[[ 20   6  16  -5 -35  -1  -4  12  16  -6]
 [ -8  38  11   8 -13 -12  -2  -9 -17  -8]
 [ 13   3  11 -10  13   8  -1 -21 -35  -8]
 [-12   4  36   2 -21   0 -18   6   9 -10]
 [ 15  15  23  -9 -14  15 -16 -19 -17   0]
 [-28  23  10  10  11  -3 -10 -18 -20   1]
 [ 17  -2  23 -14   3   9  -5 -15 -29 -14]
 [-22 -13  33   0   3  10 -22  -3   3  -3]]
->
[[-22 -13  33   0   3  10 -22  -3   3  -3]
 [ 17  -2  23 -14   3   9  -5 -15 -29 -14]
 [-28  23  10  10  11  -3 -10 -18 -20   1]
 [ 15  15  23  -9 -14  15 -16 -19 -17   0]
 [-12   4  36   2 -21   0 -18   6   9 -10]
 [ 13   3  11 -10  13   8  -1 -21 -35  -8]
 [ -8  38  11   8 -13 -12  -2  -9 -17  -8]
 [ 20   6  16  -5 -35  -1  -4  12  16  -6]]

[[  1 -35  -6]
 [ -1   0   2]
 [ -2  32   7]
 [ -2 -36  -6]
 [  7   4  -7]
 [  0  24   5]
 [  4  30   2]
 [  1   8   0]
 [  1  47   8]]
->
[[  1  47   8]
 [  1   8   0]
 [  4  30   2]
 [  0  24   5]
 [  7   4  -7]
 [ -2 -36  -6]
 [ -2  32   7]
 [ -1   0   2]
 [  1 -35  -6]]

[[ -2   6  13   6  12   0  10   1  -7  -5]
 [ -9 -16 -19  36 -18  -8 -25  -1 -11 -11]
 [ -1 -12 -11 -23 -13   8 -14   6 -16  -6]
 [  1 -15 -18  -3  -9   2 -12   8  -4  -5]
 [ -1  -8  -8  15  -9  23  -2  34   1 -10]]
->
[[ -1  -8  -8  15  -9  23  -2  34   1 -10]
 [  1 -15 -18  -3  -9   2 -12   8  -4  -5]
 [ -1 -12 -11 -23 -13   8 -14   6 -16  -6]
 [ -9 -16 -19  36 -18  -8 -25  -1 -11 -11]
 [ -2   6  13   6  12   0  10   1  -7  -5]]

[[  3 -20]
 [ 36  -9]
 [ -4  16]
 [ 27  34]
 [  2 -26]
 [ 11  22]
 [ 38  41]]
->
[[ 38  41]
 [ 11  22]
 [  2 -26]
 [ 27  34]
 [ -4  16]
 [ 36  -9]
 [  3 -20]]

[[-29  24   0   4 -27 -10   2   3 -16  -3  10   1 -25 -16   4]
 [-17 -31 -29 -18  38   3  16  21 -23   2  16 -16  26 -24  23]
 [ 44  -1 -27  -1  18  -8 -30  37  27 -10 -17 -34  10  25  -6]
 [ 26   1  16  -2  -6  32  28 -35  -9  25   2  36 -12  28  -7]]
->
[[ 26   1  16  -2  -6  32  28 -35  -9  25   2  36 -12  28  -7]
 [ 44  -1 -27  -1  18  -8 -30  37  27 -10 -17 -34  10  25  -6]
 [-17 -31 -29 -18  38   3  16  21 -23   2  16 -16  26 -24  23]
 [-29  24   0   4 -27 -10   2   3 -16  -3  10   1 -25 -16   4]]

[[-10 -36  15 -12]
 [-13 -14  17   7]
 [-10  -9  -8  20]]
->
[[-10  -9  -8  20]
 [-13 -14  17   7]
 [-10 -36  15 -12]]

[[ -3  -3   0   1  -1   2  -1   8   0]
 [  1  -4   2   4   0   2 -10  -8  -2]
 [ 11  23   0  -3   1  -6   4  -2   0]
 [ -8 -21 -14 -14  13  -1  13 -23  12]
 [ -5  -9 -12   4   9  12 -36  19  23]
 [ -2  -5   3   4  -2   2  -6  -3  -1]
 [  0  -3   0   3   0   3  -7   1  -1]]
->
[[  0  -3   0   3   0   3  -7   1  -1]
 [ -2  -5   3   4  -2   2  -6  -3  -1]
 [ -5  -9 -12   4   9  12 -36  19  23]
 [ -8 -21 -14 -14  13  -1  13 -23  12]
 [ 11  23   0  -3   1  -6   4  -2   0]
 [  1  -4   2   4   0   2 -10  -8  -2]
 [ -3  -3   0   1  -1   2  -1   8   0]]

[[-20   7   3 -15 -21  14 -24   6  11   1  -9 -13  20  22]
 [ -7  -1  23  21 -14  24  33  13  11  15  16  17  12   2]
 [  8  -1  24   1   9  14   0   2  -3 -22  -4  -2  -4 -18]
 [ 21 -39  -1 -28   8  22 -31  -4  27 -12  -1 -36  12 -14]
 [-27 -12 -26  -7   5 -17 -29 -10 -15 -27 -37   5 -13 -15]
 [ 44 -25  -5  -8 -19  16   8  10  42  35  39 -16  24  12]]
->
[[ 44 -25  -5  -8 -19  16   8  10  42  35  39 -16  24  12]
 [-27 -12 -26  -7   5 -17 -29 -10 -15 -27 -37   5 -13 -15]
 [ 21 -39  -1 -28   8  22 -31  -4  27 -12  -1 -36  12 -14]
 [  8  -1  24   1   9  14   0   2  -3 -22  -4  -2  -4 -18]
 [ -7  -1  23  21 -14  24  33  13  11  15  16  17  12   2]
 [-20   7   3 -15 -21  14 -24   6  11   1  -9 -13  20  22]]
